Rotation paths and how fast each direction turns (degrees per step):
Each turn is a multiple of 5 degrees from 10 to 175, or 0.
Each row of a path follows its step; steps can be skipped.
Rotation 1:
step 0: [-56  43 -56  78  25 -17  11  53  24  -3  10  19 -36 -20  -6  17 -52  28
 -22  36  63  17  53 -48  -5  -8   0   7 -28 -15   8  -1 -18   2   2  48
  48 -15  33  45  20  55 -18   3   7 -44 -53  29   3 -33  -2]
step 1: [-13  -7  37  27 -13 -32 -66   5  -2  40 -10 -15  20  -2   1  46 -49  72
  29  27 -49 -12  22 -45  -8  -9  10   2  41  -4  76  45   0 -12  23  -8
 101  60  37  23   6 -23  -3  13  23  32  11  -4  23   5  14]
step 2: [  1  55   8   5  46 -23 -61 -33   6  27   4   6  17 -51  29 -45 -24  -9
 -51 -16 -11  22 -22  52 -24  -2  62  25  76  32 -37  48  13  20  45  57
  26  26  17   7 -12 -23  20   0  43 -24  -9  -9 -53 -42   1]
step 3: [-15 -31 -38  31 -27  -6 -23   0 -10   9  21 -17 -26  11  28 -51  28 -19
  -5  30 -57  22  38 -58 -29  41  49 -17  -7  46   7 -21  45   1 -10  56
  28   2  15 -18 -10  50  84 -74 -33   1 -35  -4 -22 -50  19]
step 4: [-17 -34  24   6   4  28 -16 -31  33  -4 -97  42  12  62   5 -45  -6  21
   9  40 -66 -36 -28   7 -40  63 -26  39  17   5  34   4  76  -6   6  15
   2   6 -27  29 -22 -53 -30 -14 -39  18 -26 -26   1 -15  10]
step 5: [-23  30 -27  16  18 -33  30  -5  25  38   9  23  15  52 -59 -33  28   9
 -39 -43   6   6 -40  11 -14 -23 -23  55 -18 -22  -3 -63  30  17  50  43
   5 -73  -6  28 -88 -36  41  -4  34 -24  -4  28 -16 -28  15]
step 6: [ -7  15 -37  19  10 -35  46 -31   2  34 -54  38 -16  -3 -36   6 -39  -6
  -2  -7  15  19  17 -52 -15  39 -61 -39 -78  42  64 -44 -35  21 -12   5
  37  29  27  -8 -18  -2  57   0 -32   7  58 -15 -31  11  42]
step 7: [ 29 -20  23 -24  60 -18 -31   8  33  54 -88   8  50 -10  -3   0 -33  64
  -9 -15  12  -8 -50 -37  14 -22  -8  15  37 -44  40  14 -52   6   0 -14
 -57  19  -4  27   4  28 -10  -7 -33 -45  18 -20 -29 -30  65]
step 8: [-11  15 -39  -4   3 -47  -4  28  14  15   0 -37  50 -49  -5   1 -56   9
 -19  -7 -29  34 -46 -16  54  -6   7 -37  14  -5 -38 -27 -34  59  -8  40
  35 -55 -84   3  47 -15  65  -4  22  -5 -24  28  29 -37  31]
step 9: [  4  -8  17  -7  38 -51 -32 -23 -12  24   6 -21  -5 -17  39  32 -66 -78
 -19  70   3 -56 -16 -75 -51  49  -9  30 -21  40  -1 -16  17  -9 -45 -31
  41 -10 -26  21  54  16   6 -28  12 -22   7 -22  35  -5  14]
step 10: [  3  49 -32   7  -7 -27  24  23  40 -15 -25  33  28 -52  45  23 -24  18
   8 -49 -27 -67 -28 -48 -37  33   9  41  53 -55  -7  27  55 -15  18 -11
 -25  21  24  38 -24  18  -5 -35  29 -34 -51  19  54 -26 -28]
Speeds:
[ -7   3 -17  -7   9 -12  -7   8  -7   3  21   6   1 -10   7  -7   5   0
  14   1  -4   4   8   9 -11   1   4   1   1   2   1  17  18 -17   1 -10
   7  17 -10  16   9   5  -4   5   9   9  -6   2   2 -11   8]  40
[-27  -1 -10  16  -6 -13   9   9   0   0  -5   1  17   7 -13   8  -1   6
   6  -2  17 -16   5  10   2  -4  -9  -1  -6   8   0  -6   6  -5  16   3
  -9   6   5  -2 -10   9 -10   6  -3   2   6  -9  -6  13   5]  60
[ -6   9  10 -14  -1 -11   7   3 -12  11  17  -1   5   0  -7  -9   2   1
  -3   7 -11  -4 -12  -1   8  -2   7   4   0   3  -2  10  -6  21   9  13
  -3  -4 -14  -7 -14 -16  -8  23   6   8   3  -9   9  -3  -2]  115
Rotation 2:
step 0: [-26 -94   3  19 -15  22 -12  -7 -38  14 -17 -43  -4 -64  22  27   0 -14
   4 -77  16  -5  13  -9  15 -25  61  13 -10  35   1  -9  39 -47  12 -25
  21  10  34 -25  26   0 -48  -5   9  31 -59  24   7  -2  13]
step 1: [-20 -29 -14 -33 -43   1  28  15  14 -34 -10 -20 -17  25 -18  31  25  22
  10  19 -12  46  18  10   4 -25  10  -3 -26  81   6   1  71  27  42  26
 -26  -4 -11  22  -1 -47  40 -40 -49  13 -20  39  62 -16 -54]
step 2: [ 40   6   7 -30 -31 -37  17   8  47  -4  10  19  -4   0 -35  35  19 -45
 -14 -12 -31 -18 -18 -74  -9  40  68 -66  -1  26  -5  -9  45  -2 -38 -28
  25  46 -14  -3  32   4 -11   0  24  37 -30  65  11  -7  22]
step 3: [ -9 -46 -20 -16  22  33  20  33  52  -5  52  -7  14 -18 -13  14 -23 -23
 -61 -21 -41 -19  51  49 -36 -34  -3 -47 -36   9   9  45  53 -19  33   3
 -33 -11  38 -43  -2 -15 -16  27  11  23  25  13  39 -40  33]
step 4: [-49 -13  49   7  -7 -72  16   5   6 -24 -12 -31   3 -22 -38  70   8  19
  16   3 -42 -18 -71 -18 -25  13 -15   1 -68  37 -15   6  26   2  28  31
 -10   4  37 -50  -3 -22 -36   8 -31  33 -35 -11 -35  10  12]
step 5: [ 27 -52   6 -22  17  -2  27   1  -7 -17  -4   6  16  -2 -18  17  -4   8
  48  -8  14  -2 -26  35 -46 -28  25 -52 -18 -23  22  16   0 -39  32  38
 -34  48 -32   8  75  19  48  21 -38  65  10  58  31  42  12]
step 6: [ -3 -19  29  22  21   8 -10  48  20 -20 -13  13  -7  -9 -54   6  50 -19
 -56 -28  -5   2  -3  -9 -55  58   7  11   0   7 -21  13  61 -30  63 -17
 -15   0 -38  28  35 -11 -69   2  -3 -22 -16 -14  51  59  15]
step 7: [-66 -12 -33 -59 -53   6  28  -4   7 -19  27 -64  30 -44 -31  36   7 -30
 -33  -1  22  -5  15  17 -24   8  25  -6 -41  34  -3  -5 -39 -57  28  24
  26  -7  16 -38  37  47  11 -43  23 -16 -12  23  16  43  -5]
step 8: [  3 -29  41  16 -44  -4   6  43  -4  -2  23 -45 -41   1 -20  26  -1  98
   6  -7 -19 -23 -34  -4 -14  19   3  16  -1 -29  16  13  79 -19  13  12
  -5   6  11 -16  54  12  28  -8  43 -27 -21  57  46 -30 -41]
step 9: [ -7 -35 -22  22   3 -29   7  20  31   5   5 -19  26 -10 -71 -15  16 -27
   7 -21  55  12  38 -22  34  -5  49  27  10  44  72  15  50 -11  30  30
  -5  33  12  10  24  39 -25  14   6  55 -70  33  -5 -17  26]
step 10: [-11 -27 -22  27 -39  43   1  18  63  -3  17 -33  -5  -3   4  59 -52  16
  -6 -30 -51   7  19  24 -38  43  30  33   0  76 -10  40  25  31  14 -22
   6  40  -5  -3  -4 -21  14 -39 -39  37   5  21  43  35   2]
Speeds:
[ 13  -1   8   6   8   7  -6   7   9   8  15  -9 -15   2  12 -16   3   7
  13  -9  -1   2   0   8  -6 -10   2  -2  -1   7 -18  -1   7 -11 -11   7
 -13  -8  12   2   1   4  -3  -3   4   8  10 -10  23   5 -12]  145
[  5  -1   4  -3   4  -4 -17 -10  -1  13  14   6 -17  -7 -15   4  10  -3
   5   8   2   3 -15  -9 -13  13  -7   8   0   2   1  -3  -9   8  -3 -11
  -6  -3   6  -2   5 -13  -2  -3   0  -6 -27  -8  10 -10  10]  160
[ -1 -14  12 -16   3 -17   3  11  -8  -3  -3  -5  -8   4  -1   9   6  19
  -1  11  13  -3 -13  11  12 -13   4   8  -8  -8   5 -20   1  -2 -11  -2
   5  -2  11  10  -9  -1   7   2 -18  -1   0  10   3  -3  -3]  100
[ -5   6   4 -14  -8  -2  -1   4   1 -10  21  -6   8  -2 -11 -12 -15   6
  -5   5  -7  -3   3   2  -3   6  -5 -12  11  -6 -15 -24   5  -2   4  -6
  -6 -11   6 -15  -6  13  -5   1   9 -12   3   8  -7 -12  10]  80
[-16  -3  -5   3   9 -17  12  -2   4  -4   5   3  11   9   7 -10  11  -9
  -4  17   8  13  -1  -1   6   6  -7   5   2   8   2  -6  21  -2  20   3
  -2   2  10   5  -2  -1  -2   4   4   0  -2 -27   5  -6  -9]  135
Rotation 3:
step 0: [ 12  18 -20  -7  12 -25  59  -8 -35 -49   3 -26 -28 -43  -3 -15  54 -53
  -1 -27  85  21   8  27  14 -30  18  15  46  21 -15 -35  20 -31  31 -23
  16  42  74 -20  19   0 -10 -27  11  34 -64 -20 -71 -18  35]
step 1: [-12 -29   8 -49  24  48 -17 -35   3 -73  26  18  63  14 -58   3  23  18
 -26  28  -5  27 -12   7 -18  73  -8 -14 -48 -20  48  50   9  17 -69  26
  -9 -18   5 -47  43  24 -23   2   6 -37   9 -21   1  40  60]
step 2: [ 26  15 -33 -23 -49 -10 -16  -1  13 -28 -35  53 -51   2  26  17 -42   7
  71 -48  19  49  23 -12  -4 -30  -7  17  43 -28   0 -13  -9  59 -26 -36
 -23   9 -29   6 -47 -12  16  53  19  -9 -11  -3  89 -53  54]
step 3: [ 20 -49   2  -2 -40 -64  -1 -61 -16  43 -28  -9  48  27   4  -5 -36   5
   5  33   7 -48  38 -26  36 -20  17  36   7  -6 -61 -36 -15  18  17  26
  41   2  11  -7  16 -37  -3 -37 -19 -89  -4   2 -63  70  14]
step 4: [-52  22 -86   6  -2  44  17  14  36  -5   1  48   1  24 -35 -33  -4  28
  -9   5 -16 -14 -30 -44 -65 -63  17 -26 -65 -19  12   7   4 -15  20 -31
 -39   7  38  35 -24  11 -68 -17  43  19 -15  58 -24  17 -20]
step 5: [ 28 -22  -7  21  16 -10  -1  38  24  28 -29 -65  17 -14  -6  32  11  26
  98   5 -24  44 -25  11 -11   0  -9 -29   7 -48   4  -2  38 -76  17  -1
 -29 -85 -46  14  44 -11  24  -6 -45 -24   2 -49  35  -2 -30]
step 6: [ 12  74   0 -39  21   6  98 -20  30  35 -14  -9  14  20  19  -7  53 -24
 -23   6  28 -26  32 -32  37  26   6 -26  94  14   9 -19 -18 -17  11   2
  57   9  -5 -33 -49  31 -29  16  35 -17  39  14  -5 -36 -47]
step 7: [ 51 -22  15 -21 -17  40 -25 -21  10  11  72  12   4  20 -31  30 -12  36
 -50  34 -52  -6 -50   8   7  53 -41  24 -82  47 -34  35  10   0  42 -23
 -46  21 -29 -28 -59  10  46  16   9  -8  10 -26 -13   8 -37]
step 8: [ -1  36   4  53  39 -61 -19  48 -67  -1  51   5 -66   1  61  19  12  29
   4 -39  44  38 -48 -36 -37  22 -43  15  39  -3  -7 -40  23  11  25  11
   7   9  40  41   4 -55  -6  27  -4  17 -27  43  40 -10  -1]
step 9: [-37 -39  29  21 -12   8  32 -19  27 -27  21 -82  62 -36  -5 -54 -28  -3
 -19  19  34  -5 -13  34  62   5 -40  -3   7   8  30  11 -45  51  20  28
  19  14  64   8  52  34 -25  22 -72 -22  -5 -30 -32   6 -14]
step 10: [  0  -9  28 -58 -52  29 -25   4  45 -49   9  53 -38 -68  45 -24  18  51
 -62   9  28  55   6  40 -46 -23  20 -39   8 -14 -12  53   7   1 -43 -18
  -1 -24 -11  20 -19  25 -20 -24  67  38  13  21  -1 -12  12]
Speeds:
[ -8  -2   0  10   7  14   4 -11  20  -1  16   0  -1   3  -1  -5  -1  -7
  -2  -2 -10  12   6   5   1  -8   1  -8 -18   7   0  13  -2   8 -12   2
  -1  -6  -6   5 -12  11   9  18  12  -6 -19  11   4  14  -6]  130
[ -4  -2  -6 -11  -1   2   3  -4   7  -6   3   3 -10  -1   8 -18  -4   5
 -18  10  -2 -14  -5 -14   0  11 -11  -5 -13   2   2  -8  21 -10  -3 -13
   3  -1  -2   1   0  13  14 -21   7   3  -5  -3  -5   6  17]  115
[ -9   0  -5 -15  -4 -14   2  -3  12  -6  -5   0  10 -21 -10   3  13  -6
  -5  -2  -3  -6  -4 -11   7  -2 -18   4  10   8  -6  12  -4  -6  -8  -2
  -5 -21 -13  -4  13   2  -6  14  -5   8  -2  11   7  -9   7]  85
[  4  -1  -5   5  18 -15  -3  -4   4  -7  -1  -6  -7   0   5 -13 -14  11
  15  -6   3  -4  10  10   7   4   2   7  -1   7  11 -16   9 -12  -8   3
 -10  -3   4   1  -1  11   6   9 -13  -9  13  19  17  -8  -2]  115
[ 20  -6  13   7   4  -4   2   9  -3 -30   2  12  -4 -10  -5   8 -12   8
 -13   6   1  10   3  -5   6  -8  -9  -4  -3  -1  -1  -2  -2  13  -8  -1
  14   5  10   3   2   6 -11   6  -9 -12 -10  -1  -2  -7  15]  45
Rotation 4:
step 0: [ 22 -25  62  11 -18 -48 -23 -34   1 -19 -80 -49  95 -43  19  19 -36   5
 -56  22  58  19   8  10  20  24 -39   7  22   3   3  30 -32 -54 -53  25
  -6  -3  12 -13  14  23 -12  -5   5 -26  18 -25 -30  39 -44]
step 1: [-12 -57  -7 -30  31  32   0   9  28  25   4  37  32  25   5  25   8 -20
  21  76  21  54  13  70  42  41  -9  15   4 -51   7  22  -4 -56 -44  23
 -26  29  14 -64 -30  17 -19  46  -6 -23  10  56 -28 -65  14]
step 2: [  2   1   4  36  33  19 -19   5 -59  35  20  50 -56 -41   8   7   2 -21
 -54  46  46 -30 -12  59 -13 -29 -50 -58 -43 -43  -3  -3   8  26 -15  -1
  37 -29 -28 -48  29  62 -41 -25 -43  -7   4   6 -56 -22 -18]
step 3: [ -7  35  22   8 -69  -7 -30   7  20  -6 -57 -42  20 -47  18  -6 -33   5
 -33  -6  55 -53  28  42   9  22 -70 -57  -2   4 -30  59 -71 -67 -38  31
  31  -1  -1 -12  24 -19   8  29 -19  -8 -12 -15  -1  -2 -46]
step 4: [ -7 -18  15 -36  32   3  11  -4  -8  63 -30 -39  78  30  45  46 -30 -67
   5  30   6  47  26   8  15  55  38 -26 -13 -55 -12  42 -15 -25 -51  23
 -40  -8 -11 -69 -13  27 -12  51 -16   0 -35  -4  16 -36  -1]
step 5: [ -7 -18  24  32  79  -2 -42   1 -45  17 -17  40  18 -11   1 -12  10   1
 -21  84  42 -19   4   8  14 -54 -43 -16   7 -37   5 -53  -1  14 -42  18
   0  48 -47 -62 -15  36 -62  15 -10  40 -28  18 -60  13 -22]
step 6: [-25  72 -15   7 -24   6   1   0  10  30  13 -14 -60  -9  12  -8 -11  21
   0  48  63 -61   4  67   8   0 -20 -33 -46  -1 -30  45 -40 -66 -13  31
  79  34   3 -21 -11 -32 -11  71 -12  -8  -1  37 -29   6 -15]
step 7: [ 25  36 -24 -10  -3  15 -11 -24 -14  77 -18 -69  67   7  44  47 -30 -53
 -20   4  37 -35   3  12  14  15  24 -43 -41  -1 -58  16  22   7 -24  29
  25 -38 -19 -55   6  30   5   8  -3  -9 -23 -87  26 -45  -3]
step 8: [ 11 -38   8  11  26  17 -73  11 -19  24 -55 -12  53   3  30 -48 -30 -48
  15  51  10 -10  23 -36  35 -24 -50  -4  29 -33  -1 -40 -21   5 -35   0
  -6  51 -23 -53  -5 -55 -17  31  46  51 -66  -1 -16 -17 -37]
step 9: [-24  41 -15  12  37 -16  -5 -44 -45  60  21 -29 -59   9   8  -8   5   1
  -7  69  72  16 -14  14 -12 -14  45 -13 -16 -53  11  32 -20 -31  25  13
  40  45  39 -33 -14 -19 -32  63  19  18 -41  76 -10  31   3]
step 10: [ 23  46 -71  37   8   2 -12 -44  -9  69  -5 -46  66  -8   7  50 -13   6
 -12  42  77 -80 -16  49 -22 -39  -5  -6  -2  35 -41 -25  43 -15   2  39
  34 -12 -14   5  -8  35 -11  -2  23 -13  33 -31   4   5 -30]
Speeds:
[ -4  -9  -5  -2   2  -5   0  -6   3   9  -1  -8  -4   7 -10   3  -8 -10
  17  -5   6 -12  -1 -15  -1 -28   5  -2 -14   6 -14  -2  -8   7 -18  17
   9   0   5  -1  -5  -7   2  -1   7   6 -11   6   1   6  18]  20
[ -9  -5   2   0 -13   9   0   1   4   8 -15   0   5   8 -11   8   2  16
  -1   3  16   1  14 -12  -6   1  12  16   0   8   1  -1   1   0  11   5
   7 -13   6   5  -6  15  -4  19  -9 -11  -8   1   6 -22  -1]  120
[ -1  -1 -11 -16  -1 -13   9  -7  -3  -4 -11   4   0  13 -15 -12   3 -15
  -1  10  -6  -3  -8  -5  -1  14  -2  22  11  -6  10   2   3  -2 -13  13
   5  -6   0 -11  -2  -5   9  -8  -9   2 -12 -18  -4  -1 -11]  100
[  2   7  -6  -7   4 -14   1   3   2 -10   2 -16  -6  -3   2  -8 -19   1
  -2   5  -5   5  12 -12  10  -9  -4   4  -4   9  12  17  -5   0   4  -1
 -24  -2  -8  -7   5  15  -6   0  22  -6 -10  -3  -4 -11   0]  90
[  0   1  -1  -1   5  -2 -13  -6   1 -11  -4  -5   6   5  -3  15  10  18
 -18   4  15   1   3   3   8 -20  -8  -4  11   0  -4  -6   1   6   1  -1
  -5   9   4  -1   0  10   7 -23  -8   5 -11 -23   6   8   4]  145
